Each path below is one point turned by a fixed rotation once a step. After each direction that follows a path, write how fast that rotation turns it, in degrees a step (0 if it stays still).
Each turn is a multiple of 5 degrees from 10 to 175, or 0.
Each row of a path follows its step; steps can be skipped.
Rotation 1:
step 0: [ -3.7 -18.9  12.0  -6.7 -10.3  -1.6 -23.7  -9.6  -6.3  -9.8  -3.6  -4.7
   3.2  12.8  21.6  -6.4  17.0  -8.3   0.2  -9.1 -21.4 -10.1  22.7  16.1
  20.3 -13.3 -21.0  -9.7   8.3  -2.8 -13.5  -0.4 -18.4  -1.7]
step 2: [ -5.5 -10.8 -18.8  -7.4 -19.9   3.5  25.9  22.6   8.9  -3.4  -2.4  -1.1
 -10.2   7.4  19.3   5.4   9.7   4.5  20.1  11.9 -17.1 -17.0   4.9  -5.9
 -13.1  14.6  25.6 -14.9   8.0   6.2  -0.4  13.3  -1.7  -2.8]
step 3: [  1.3  -3.0   1.5  -2.8  13.7 -19.6   9.0   8.2 -21.8 -15.7  15.9 -13.4
  -9.5 -13.2  -6.7   4.8  31.4  15.5   4.7 -22.4 -16.5   1.2  -5.7   7.3
  -9.9   8.0   5.2 -13.7  -5.8  10.6  19.5 -16.5  -4.6  12.6]
step 4: [ 17.9  -7.3   8.7 -10.7  -6.9   4.2 -12.4   2.9 -22.6   7.2  -6.1  19.5
   4.4 -30.3   4.0  -8.2  23.3   1.6 -10.0   5.8  -6.9 -13.0  -1.8   5.6
  -9.1 -19.4  -5.5  -3.5   7.6  12.4 -23.2   8.6 -20.1  13.8]
step 6: [-10.1 -13.8  -7.8 -24.6  12.1  19.6  25.7 -13.1  11.4 -22.4  -7.3  -4.4
  14.2  -1.5  -7.4   9.8   6.4   7.2  13.5  -3.9  -2.5  -1.0   3.4  -5.2
   0.7 -10.4  27.5  -7.9  19.7   2.8 -20.1  -0.4  12.1  -6.8]
step 7: [ 14.6  -9.9   7.1   5.0  14.0 -11.1  17.6   3.5 -10.1   3.0 -24.2   3.5
  -2.4 -15.5 -19.7  -6.9   6.6  21.4  24.3   9.6   0.6 -15.7 -16.0   4.4
   5.2  -1.9   2.7 -12.6   0.5 -10.7  21.8 -18.5  18.8   3.3]
step 13: [  9.9  16.2  -8.3   2.0   3.5 -22.8  19.5  -6.3   6.8  11.4   5.7  -2.3
  -1.1  -0.4  17.3   4.1  -2.6 -30.3   2.9  -4.6  -4.7  11.6  12.1 -12.2
 -15.8  13.7  -2.1 -17.2 -12.9 -22.7  26.1  -0.2  -6.9  11.8]
step 14: [ -0.9   8.3  33.5 -14.9   8.5   1.2   0.5   5.7   7.3 -16.8  17.5  -1.4
   1.5 -11.5   9.5  33.4   1.8 -13.0 -14.5  -0.9  -7.2  -4.1  30.9  -3.9
  -2.0 -13.8 -10.5   2.2  12.5   9.5   5.8  -5.1  -1.0  11.8]
step 15: [-22.7   3.4  16.6   1.9  11.8   7.0  -7.8  12.2  -0.2   8.0 -12.9  18.2
  19.6   6.7  -3.1 -20.4 -13.2  -5.7  -8.4  11.3 -18.6 -16.1   5.9  20.2
  -1.6   1.2 -24.2  -6.1 -10.7   9.2  11.8   1.8   6.0  24.0]
[ 6.2 -6.0 -1.5  6.5  0.4  7.5 -2.3  4.8  2.2 -5.9 -3.6 -3.3 -1.4 -4.0
 -3.5 -5.0  9.7 -1.1  1.2 -1.9 -5.3  3.6 -7.9  3.0 -4.3  4.0  4.2 -0.2
  9.0  0.2 -3.6  0.0 -3.1 -0.2]
20
[ 0.5  2.3  0.9  2.5 -8.8 -8.6  3.9 10.6  4.4 -8.1 -2.8  2.0 -0.2 -7.2
 -3.6  2.6 -1.1 -0.2 -2.6 -5.5 -2.0 -1.6 -0.3 -8.7  5.4  2.5 -0.9 -2.4
 -0.8 -2.7  2.5  5.1  3.5  3.9]
65
[ 3.3  1.7  9.9  7.9 -6.1  2.6 -2.1  1.6 -2.9 -1.1  1.3 -2.5  2.0  9.8
  3.1 -1.4 -4.2 -4.2 -5.1 -0.8 -7.9 -0.6  6.8 -0.9 -2.5  6.5  3.3 -5.8
 -3.8  6.0 -2.0 -4.3  0.9  0.4]
20
[ -4.3   2.5   1.5   7.1   7.4  -8.4   0.9   0.2  -0.9   6.1  -5.9  -4.3
   7.9   2.8   1.3  -0.5  -2.4   3.7   1.5  -1.4  -3.7   7.8 -10.6   0.3
  -1.4   1.8  -4.2  -6.0  -0.4  -0.2   6.4   0.3  -2.4   2.7]
175
[11.9  1.6 -3.8 -2.3  4.7 -7.1 -6.1  3.2 -2.1 -0.7  4.6  4.6 -7.0 -0.7
  4.5  7.0 -2.4  1.6  5.6  3.9 -0.7  2.3 -0.3 -1.4 -7.4  4.5  5.8 -1.5
  1.0  3.2  6.5 -0.7  2.6  2.7]
70
[ 1.8  0.5  4.4  1.3  5.9 -1.2 10.8  1.8 13.5 -2.9  4.5  3.4  1.2  2.9
 -2.2  3.8  8.0  4.9 -0.1  3.5 -0.7  0.7  2.5  1.0  0.0 -1.0 -0.7 -1.2
 -3.5  6.8  2.9 -3.4 -3.0 -7.8]
95
Rotation 2:
step 2: [  3.2  39.0  -4.1  -8.0   6.3   4.6  13.1   5.3  -2.5  10.3   4.4 -23.2
  -8.8 -10.8   0.6 -12.3  20.2  16.3   6.4 -14.5 -11.1  -8.5 -20.6   8.3
  -1.5 -15.2   3.8  -7.8 -11.3   3.4 -13.3   2.7   7.0  -2.8]
step 6: [  2.5 -28.1 -13.3  13.6  10.3  -8.1  18.4   9.1   5.2 -13.9   7.7  -2.1
  -8.8  -9.9  17.1 -12.9  14.2 -16.3  14.7   0.9 -18.2  17.4   3.0  13.0
   7.4   9.0   2.4  -0.4   9.2   1.8  11.2 -26.6  -4.3   1.4]
step 8: [ 13.3  13.4  -4.3  -9.5  -2.9 -10.8  -5.5 -22.3  10.7  14.1 -17.8  -3.3
  -3.8   4.4  -2.0 -16.1  34.4  -4.4 -20.1 -10.9   0.1 -13.8  -8.9 -11.2
  10.0  -1.1  -1.0  -4.2  -4.9  -5.2 -23.8   1.2 -17.5   2.5]
step 9: [-10.6 -30.6  16.3  -1.6  -1.3  -2.0 -19.7  13.3  -5.6 -21.0   9.2   5.0
  -6.0  -3.7  -0.2  18.9  -9.3   6.0  -9.0   2.3 -24.0   7.9  -8.3 -23.6
  16.2  -4.0  -2.7   1.4  15.2   9.4 -13.5  -7.5   1.9  -5.8]
step 10: [  4.2   4.4  15.6  15.1   7.2   9.8   8.2  -7.1  -7.6  20.7   7.9  -8.8
   3.5   0.3   9.9   8.8   5.5  11.8   4.4 -13.3  25.3   4.4  19.7  -7.5
   2.9   1.7 -17.6  12.1  -2.7  -3.3  21.4   9.5  24.5 -23.9]
step 11: [ 18.4   0.8  -7.4  -7.4  10.4  -3.5   3.7 -17.3  18.9   4.1 -12.8   6.6
  -6.9   5.8   5.7  -9.4 -13.9 -15.2 -24.9  34.5  -9.1  -5.9  10.5  -3.8
 -19.4   5.5   4.4 -14.7   5.8  -9.7   9.6   2.6   6.3  13.1]
step 14: [-17.1  -1.0 -13.5 -15.6   8.9  10.0  -5.5 -28.9   4.4  13.3  -4.1  10.6
  -5.3   1.8 -14.0 -11.9  12.7  -5.7 -15.9   0.7   7.0   5.5  -5.8 -12.1
   6.3  -1.3  26.8  16.3  19.4   3.5   3.5 -23.0  -7.8  -0.5]
step 15: [-22.0  -3.1  18.3   0.0   1.0   0.8  -5.1  15.7 -19.9  -4.9  15.9  15.0
 -16.7   2.6  -4.8  12.6 -22.0   0.1 -11.6   6.9  -0.2  11.2   7.6  10.9
  10.3  -5.9   7.5  -6.7  -9.6  -6.3 -12.8  30.8  -6.2 -15.2]
step 16: [ -7.3  -3.9 -23.3   4.8 -20.8  -5.6   5.2   2.9  15.6  10.6  -8.2 -17.6
  20.8   9.5  19.0   3.2   7.6   1.4   4.2  -6.9   9.4  -8.8  20.0   2.9
  11.2  20.6   1.5  -4.6 -15.7 -13.9   8.6   7.1  22.5  -7.7]
[-12.5   3.6  -5.0  -0.9   0.4  -1.8  -2.2   1.5   0.3   5.8   4.5  -2.6
   1.7  -2.7   0.9  -4.0  -5.6  -3.5   4.0  -1.8   2.3   6.5   2.2   5.1
   6.9   1.6   6.1  -1.4  -1.5  -6.1   1.4  -0.1  -7.3   8.4]
35
[ -3.2   1.1   4.3  -0.5   5.9  -2.6   5.7   8.0   0.1   1.8  -2.5   2.1
   3.0   9.9  -0.3   1.9  -3.3  -4.6  -3.1   4.0   0.2  -6.9   3.2  -0.1
   6.6  -5.2  -3.5   1.1  -4.8  -6.7   3.8 -10.2   2.7  -2.5]
65
[ 3.5 -7.3 -2.5 -0.2 -0.8 -0.4 -2.8  3.2 -2.2 -3.1  1.9 -7.1  1.0 -6.7
 -1.3  4.7  1.3  0.5 12.9  1.1 -0.7 -6.4  1.5  3.0  9.1  2.5  1.0 -0.2
  6.3 -6.8  0.2 -0.8  7.0 -3.8]
110
[ 4.3  1.5  1.3  2.4  9.8  1.8  3.3  3.8  3.3 -0.3 -4.5 -6.8 -8.1 -2.2
 -6.9  1.7  7.3 -6.2 -0.6 -5.0 -3.1  4.1  6.8  2.6  3.7  0.8  1.4  7.2
 -5.0  1.9  0.6  5.5 -3.9 -0.4]
170
[-8.4  3.1 -8.9 -4.9 -4.1  2.0  5.0  3.9 -3.0 -5.1 -4.4  2.7  1.3  4.0
 -8.4  3.3  1.9  1.0  1.4  3.5  1.8 -2.4 -3.1  5.8 -3.3  3.4  8.5  1.8
 -4.1  4.7  2.9  4.7  5.1 -4.7]
20
[  0.3  -2.7   3.6   2.0   3.0  -2.4  -3.1   5.1   2.7  -4.3  -2.7  -6.8
  -2.8   1.5  -6.5   8.9 -12.3   1.7  -2.4   6.0   2.0  -2.1  -1.1  -3.6
  -4.6  -0.7   2.7  -4.2   2.4   1.1  -2.2   4.6  -1.1  10.2]
175
[ -4.1  -7.1   3.9   2.6  -2.9   5.5   4.5  -1.4   2.2  -0.4   4.6  -3.6
   4.1   6.0  -0.8   2.2  -6.2  -2.6   6.9  -4.4  -1.9  -1.0  -3.3  -0.6
  -2.2   0.8  -6.9   0.3  -2.7   0.7   4.3   7.3 -10.3  -8.6]
125
[-0.1  2.8  7.0 -1.5  6.9 -8.1 -0.1 -2.7 -6.8  2.5  3.9  0.2 -2.6  1.1
 -0.4 -6.2 -8.0  3.1  6.5 -5.2  3.1 -3.7 -1.3  1.8  0.1  4.4 -0.4  3.3
 -7.7  5.4 -6.2  3.4  7.5 -1.3]
135
Rotation 3:
step 1: [ 19.7  -0.4  -9.2 -16.0  -8.7  29.3   0.7  13.9  16.9   8.9   4.8   7.7
  -3.1   2.6  18.8   7.1  16.0 -13.2 -55.4  -5.8  -6.7  -1.2 -21.3  -4.9
   0.8   0.3  11.3  15.1   0.3   1.0  12.0  -8.2   8.0   3.1]
step 2: [ 16.5 -20.3  12.3   8.1 -16.8  30.5 -12.1 -13.8 -20.0  -7.5 -13.6  -7.8
  18.7 -14.4  -0.1  -5.9   3.0   0.0   9.6   2.7   0.5   3.3 -11.9  -1.0
  -7.6 -17.5  31.0  -1.4  35.3   1.5 -18.8  13.0   0.6  19.3]
step 3: [ 15.6  11.4 -29.6   2.4   5.9   4.4   5.8 -17.2  15.6  38.5   3.5  11.2
  -2.6 -20.9   2.2   2.2   1.6  -4.9 -25.1 -19.4 -17.5   8.2  12.0  28.2
   2.0  -9.8  -5.9   0.0  19.3   5.8  -2.2   1.9  11.1  22.0]
step 4: [ -5.3 -26.2  -1.0  24.0  20.9  19.7   3.7   1.9  -6.8  -5.8 -25.4  25.0
  17.3 -17.6 -14.2   9.6 -18.6  15.5   3.1  -8.2  13.7  12.5 -10.4  11.0
  -4.0 -18.3   2.1  24.0   7.1  19.0  -3.8  13.0 -14.3  -9.5]
step 7: [ 14.0 -22.3 -19.9  -3.8 -17.3  -0.9 -13.3  -4.9  11.2  13.7  16.1  -2.4
  15.4 -19.2  12.4 -13.2  -1.5 -18.0   2.1  19.8 -29.9   3.8   6.5 -15.5
  22.2  -1.3   6.0  14.5  -1.4  16.1  20.3  11.9   5.9  27.7]
step 8: [ -7.1 -14.5  18.4   3.1  -1.7  16.0 -12.4 -12.3   9.7  18.7   6.3 -16.1
  -1.4  -7.7 -11.1   1.9 -26.2  12.0 -23.3  -9.9  35.5  -5.6  10.9  11.9
 -13.5   7.9   9.2  27.7  15.1   5.4  13.6  11.3  -7.0  23.0]
step 9: [  9.8 -24.7 -19.2  28.3 -15.1 -16.7  -8.5 -12.0  20.2   8.2  -1.7   5.6
  12.0   5.2 -14.9 -16.4   3.3  26.5  14.3   2.2 -22.7  15.8  29.2   8.5
  -0.1  -3.5  -2.9  -8.3   3.1   6.9  -0.9  25.4 -12.7   5.2]
step 11: [  1.4 -23.2 -18.2  42.2 -18.5 -13.0 -15.2   7.6   6.9 -14.0   7.6  -2.2
  20.8  12.6  14.0  -2.7   2.9  -1.2   8.4  18.8  -0.2   3.5 -15.0 -28.1
  -3.3   4.4 -10.3  14.2   3.7 -13.7  17.7   9.1 -13.6 -15.8]
step 12: [-14.8  -2.8   3.9   0.0  -9.4  15.0  -3.3   5.8   4.0  20.8  22.0 -20.2
  -1.7   9.9   5.0  12.9  15.1 -38.3 -10.2 -19.4   3.6 -19.9  18.6 -11.3
 -10.6  17.6  12.7   1.8 -13.5 -13.8   9.9  29.5   4.2  14.1]
[  5.7   4.8   5.3  -1.6   0.6   0.0   3.9   3.6   1.8   6.7  -1.7   1.7
   6.2   6.8 -11.8   8.6  -4.5  -3.8   2.7  -6.4  -0.3  -0.7  -0.1  -2.3
   0.1   2.9   7.2   5.2  -1.6  -2.7   2.5  -4.6   2.5   2.5]
170
[ 0.9  1.5  5.8 -3.3 -4.7 -5.4 -4.1 -3.8  4.8 -3.3 -4.4  0.6 -2.8  1.6
 -2.4 -3.9 -3.6 -6.3  3.1  4.6  1.3 -0.4  8.5  5.7  5.4 -1.1 -4.7 10.3
 -0.7  5.7  5.0  0.3 -8.4  0.9]
25
[-7.2 -1.0  1.7  1.6  0.6 -2.6  9.9  0.8  2.3  2.6  1.9  0.1  0.1  3.1
 -2.9 -3.9 -1.5  3.8 -2.8  1.1 -0.1  5.5  0.8  1.2  0.9 -1.1  0.0 -0.7
  7.6  4.1 -9.0 -2.9 -4.8 15.1]
65
[-6.0  0.2 -1.8 -2.6 -2.5 -0.5  0.4 -1.2 -1.1 -3.9 -3.2 -2.6  3.3  8.2
  3.5  9.2  9.1 -5.5 -1.8  0.5  4.0  1.2 -6.2 -8.0  5.5 -2.3 -2.1 -4.3
 -1.1  5.3  8.4  0.3 -3.5  4.9]
65
[ 3.2 -1.4 -2.9  5.3 -3.1  1.1  1.2 -2.1  3.5  2.8  0.6 -7.1 -5.9  2.1
 -1.1  2.3  1.6  2.0  2.7  5.7  4.6  2.9  4.1 -7.3 -2.9 16.9  0.3 -0.5
 -4.5  4.9 -3.6 -1.0 -2.7 -2.1]
25
[-8.1 -5.2  3.2  7.0  4.2 -3.6  8.0 -3.5 -0.9  5.0  2.1  0.3  4.8 -8.1
  7.8  7.1 -1.2 -3.9  1.6  3.2  0.8 -0.8  1.1  7.0 -1.4  4.4  0.5  4.3
 -3.1 -2.0  7.4 -2.7  1.6  0.6]
90
